rotation steps, each row followed by its count of steps
The counts run from 0 to 466.
[ -2 -17   8   5  25 -21   5  16   3 -17   0   8  -7 -49 -28  22 -13   5
  -4  40  -9 -12  -9 -36  20  24 -42  10  11  30  16  -1 -26  -4 -14  22
 -22 -38  34 -29  -9 -27  17 -13 -42 -28  12  -5 -56   2  29 -11]
211
[-10  15  -2  -8 -14  20 -18   5 -13  11  22  -8   1 -31 -10  -1 -57 -34
  31  23  -2   9   0 -21   1  11 -34 -29  26  -1  49 -32  -2 -16 -17  11
  26 -37  26 -34  29  10 -19  16 -35 -23  14  16 -40  22   8   0]
26
[-22 -13  41 -15  14  21   1  -3   4  19 -15 -23 -23 -15 -45 -12 -29  26
   4  45  25  -5 -14 -12 -19  22 -22 -21 -27   9  37 -20   4 -19 -12 -20
  11   7   2   7   4  39   3  26 -21 -29 -55  14 -39  30 -15   7]
252
[  1  11  26 -25  -4 -39  12  -5 -18 -25 -14  17 -20 -26  -9   4 -45 -36
  10  39 -11   9 -41 -35 -23  31 -17 -24  -4   7  31  25   9 -35 -40  -7
  -3 -20  -6 -27 -10 -17  20  -1 -35 -20 -10  36 -11  -1   8  24]
125
[ -3  -7   9   5  25  -4   6   6 -13  21   1  -2  -4 -53 -33   4 -42 -29
  13  45   2 -13 -20 -44   8   2 -33 -38  33   7  45 -23   8   3 -19  -5
  -1 -12  24 -27  21   0 -23  15 -14 -22  -4   8 -62  -5  -4   2]
185
[-15 -12  44 -22 -11  56   1   1  20  13   8 -15   0  -7 -25  17 -18   2
   0  25  18 -28 -30 -12 -17  30 -28 -26 -43   5  50 -32   7 -39 -28   1
 -19 -12   2  10  18  16  11  -3 -31 -19 -36   4 -23  28   0  -1]
411
[  1  -6  45  -1 -21  21 -49   2   1  14  32  13  12  -5  -6 -13 -45 -10
  26  31   6   8   6 -22   0  18 -53 -30  11   7  31 -49 -14  10 -12   8
  21 -10   9   4  18 -19  -5  24 -17 -14 -12 -34   9  16  31  44]
1
[ 23  24  32  -4 -36   6 -33 -14 -26  -1  22  -7  -2  10  -4 -28 -51 -19
  23  25  -6  -5   5   0  10  62 -39  -9   5  19  39  -7 -26  -8 -22  14
  34 -39  -3   3  13  -8   5  12 -28 -22 -13 -13 -32  10 -11  21]
358
[-22 -15  44 -16  17  28   3  -2   7  19 -13 -28 -17 -20 -47  -8 -23  26
   4  44  23  -6 -13 -12 -16  19 -23 -18 -27  11  37 -24   4 -18 -13 -18
  11   6   4   7   5  37  -1  22 -23 -29 -53  11 -41  36 -10   4]
251
[  6  30  41 -17  15  11   8   8   8 -18  20   2   5 -31 -43  17 -15  34
  -9  38  -4   2  -9  -9 -12  16 -19   2 -23  16  -3  34 -36 -16 -43   2
  12 -24  16  -3 -18   8  20  11 -36 -32 -28 -43  17  51  15  10]
307
[ 14  22   1 -31  -1 -26  27   7 -24   5  11   6 -15 -20 -24   4 -46 -10
   3  50   0  15 -35  11 -28  27 -20 -10  -6 -16  47  11  12 -44 -28   3
  13 -30  12 -21  -8  -8  20   6 -50 -12  -5  43 -21  22  10  14]
446
[-14  -9  43 -26 -19  39   2   1  10  15   3  -7 -12   0 -24   0 -30  -5
   2  27  27 -28 -29  -8 -25  38 -26 -32 -42  -1  56 -27  15 -40 -22  -3
 -16 -12   1  11  14  15  21   5 -32 -16 -39  14 -19  16  -7   9]
414
[ -9   9   2 -16  36  11  -8 -16 -10  21  15   8   7  -4 -21  38 -46  -2
   9  50 -30  37 -40  -7   3  21 -26 -37  28  13  22 -31 -16 -21 -37   8
  -4 -11 -35 -22  -3 -24   2  -5   1   4  21   9 -37  36  14   4]
107
[  1  -1   4   4  33  -5  18  14 -13  25   7   9  -6 -53 -48  12 -41 -18
   0  49   9 -22 -21 -31   3  -1 -30 -46  29   6  44 -11   6   1 -23  -3
 -12 -12  25 -24  14   0  -8  17  -7 -15  -5  -6 -56  -5 -13  -1]
182
[ -8   9  15 -27   1  -3 -18   4   2 -18  -3   2   4  -9  10  25 -44 -10
  21  38 -28  61 -34 -12  -4  27 -32  -5  26  26  14  -4 -19 -27 -40  10
  19 -21 -34 -34  -4 -29  -5  -2 -16 -10   7  12  -1  48  32  26]
458
[ -5 -28  39 -10 -15  -2  -9  28  18 -27 -24 -28  -9 -31  -2  -9 -11  11
   9  30  13   1  -6 -26   7  36 -45  38 -11  39  28  -2 -12 -17 -11   8
  14 -23  18 -15   3   0 -11   4 -47 -44 -40   8 -34  22  24  10]
221
[ -3 -23  11   4  21 -16   3  17   6 -19   0   0   0 -51 -22  20  -8   4
   0  37  -7 -10 -10 -40  21  22 -42  19   6  29  20  -8 -21  -5 -12  20
 -14 -35  38 -30  -2 -22   5 -11 -48 -33   6   3 -54   5  35 -11]
213
[-13 -11  43 -24 -12  50   1   2  15  13   6 -14  -3  -4 -25   9 -23   0
   0  25  22 -29 -30 -11 -18  34 -25 -28 -44   2  52 -31  10 -40 -26  -1
 -18 -11   3  11  17  18  14   0 -32 -18 -38   8 -21  25  -3   2]
412
[-17 -18  17 -21  12  14 -14  24  23  12  22  34 -10  -3 -24  26 -28  23
  -9  42  19   4 -19   6 -14  19 -49 -24  -9  14  30 -41 -11 -22 -11  21
 -39 -23   5  -7 -12 -33  49   1 -16   4  10 -18   5  22  36  19]
75
[  1  14  42 -10  10  -3 -29 -12   0 -25  14   0  11 -12 -10  12 -24  23
  15  38 -32  40  -3 -18   4  28 -35  13   4  30 -12   2 -48  -4 -33   8
  30 -19  -9 -10 -17 -18   5   4 -31 -28  -7 -26   5  52  41  24]
299
[ 22   2  39 -16   9 -11  31  38  11  -7   5  16   3 -45 -34  17 -16   5
 -19  52  18 -20 -35 -17 -19  10 -30  -5 -15  11  29  29   7 -21 -41  -3
 -17 -12  21  -6  -8 -18  11   7 -29 -18 -39 -28  16  13  18  30]
149
[-29 -30  30  -6  39  38  -4  12  26  18   4 -18   3 -32 -44  24  -8  43
  -1  45  11   4 -11 -20   3   2 -38  -7 -10  19  20 -44 -15  -7 -11  -2
  -7   2  12  -6   1  13  -4  11 -19 -25 -24 -15 -37  46  24  -5]
244
[ -5   2  27 -21  -3 -44  -3  -4 -12 -30 -16  28 -17 -23  -1   6 -47 -37
  14  36 -15  21 -36 -43 -19  27 -26 -24  10  14  22  14   2 -25 -35  -2
  -5 -17  -8 -31 -12 -31  19  -3 -30 -16  -2  30  -2  -2  25  33]
128
[-13  21  35 -17  12   1   7  14   8 -13  17  17  -7 -55 -47   9 -28  12
   0  34  11  -2  -4 -32 -30 -11 -19 -27 -17  -5  11  19 -10 -13 -32  -8
   7 -19  45 -17  -9  18  19  23 -43 -34 -23 -22  26  32  21  17]
313
[  9   7  24  -3   1 -22 -14  -2 -17 -16 -16  -1 -23  -4 -16 -12 -39  -6
   5  36  -1  -8  -9 -13  20  64 -37  -3  20  54  22  21 -36  -2 -25  12
   1 -37 -20 -13  -6 -18  19   1  -1 -20 -15 -15 -60  -6 -31   7]
200
[  8   8  15  -2  11 -29  -7   3 -14 -17  -8  13 -23 -14 -25   0 -34   1
  -5  39  -1 -14  -9 -15  20  56 -36  -5  18  47  16  24 -39  -3 -24  16
 -13 -43  -5 -17 -15 -23  37  -5  -9 -18  -4 -19 -57  -7 -23   0]
203
[  7  -9  43 -12   7 -12 -18   2   6 -27  -3  16  15 -11   7  31 -21 -10
   8  40 -30  28 -36 -34   8  34 -39  -1  14  40   4  -1 -24 -12 -44  10
  -6 -11 -28 -17  -7 -48   1 -13 -13 -12  -3 -16   4  19  43  32]
136
[-32 -16  32 -17  11  64 -14   5  33   9  18  -4  13 -14 -22  44 -14  11
   2  22   2 -11 -24 -22  -2  17 -34 -29 -20  17  30 -49 -13 -28 -28  13
 -33 -18   3  -6  15  -1   9  -9 -21 -13  -5 -16 -18  39  24 -12]
405
[ -4  10  27 -12   2 -49 -14 -20 -25 -23   3  19 -23 -26 -23 -18 -42  -5
  22  40 -16  29   0 -31 -17  24 -23  -7  -3  -1  10   4 -14  -9 -11  -3
  28 -21  21 -21 -21 -10  25  13 -58 -31  -2  30 -12  12  37  27]
289
[ 25  28  27  -7  -6  34 -17   6  -9  29  46   0  12   3 -34  -1 -41  16
  -2  40  10 -14   0  22   6  36 -42 -24   5  14  34 -11 -30  -3 -29  15
  13 -28   3  14  11  -5  10  18  -5  -7 -15 -59 -13  31 -13  17]
10
[  1   0  31   6  41   9 -13 -47 -21  16  18 -10   8  -6 -43  16 -20  24
   8  52 -37  11 -18 -18  18  39 -20 -12  -5  15   9 -30 -35  -4 -24   2
  10  -3 -17   4  -8  -8   6  -7 -24 -16   0   3 -62  34  14  -6]
272
[  9  28  45 -14  14  11  -1   1   6 -20  21  -1  10 -23 -35  19 -15  36
  -5  39 -13   9  -9  -7  -4  22 -22   8 -18  24  -8  28 -43 -14 -45   3
  18 -22   6  -2 -18   1  13   6 -32 -30 -26 -43  12  55  18  13]
305
[-15  10   7 -33   5  -9  -8   4 -13  23   0  16 -30   6 -24  -4 -67  -5
  11  48  14  33 -27  15 -30  25 -29 -45  15   2  46 -19   9 -28 -20  -3
   3 -12 -23 -14  -6  -4  28  24   1   4  -8  23 -15  22 -10  30]
98
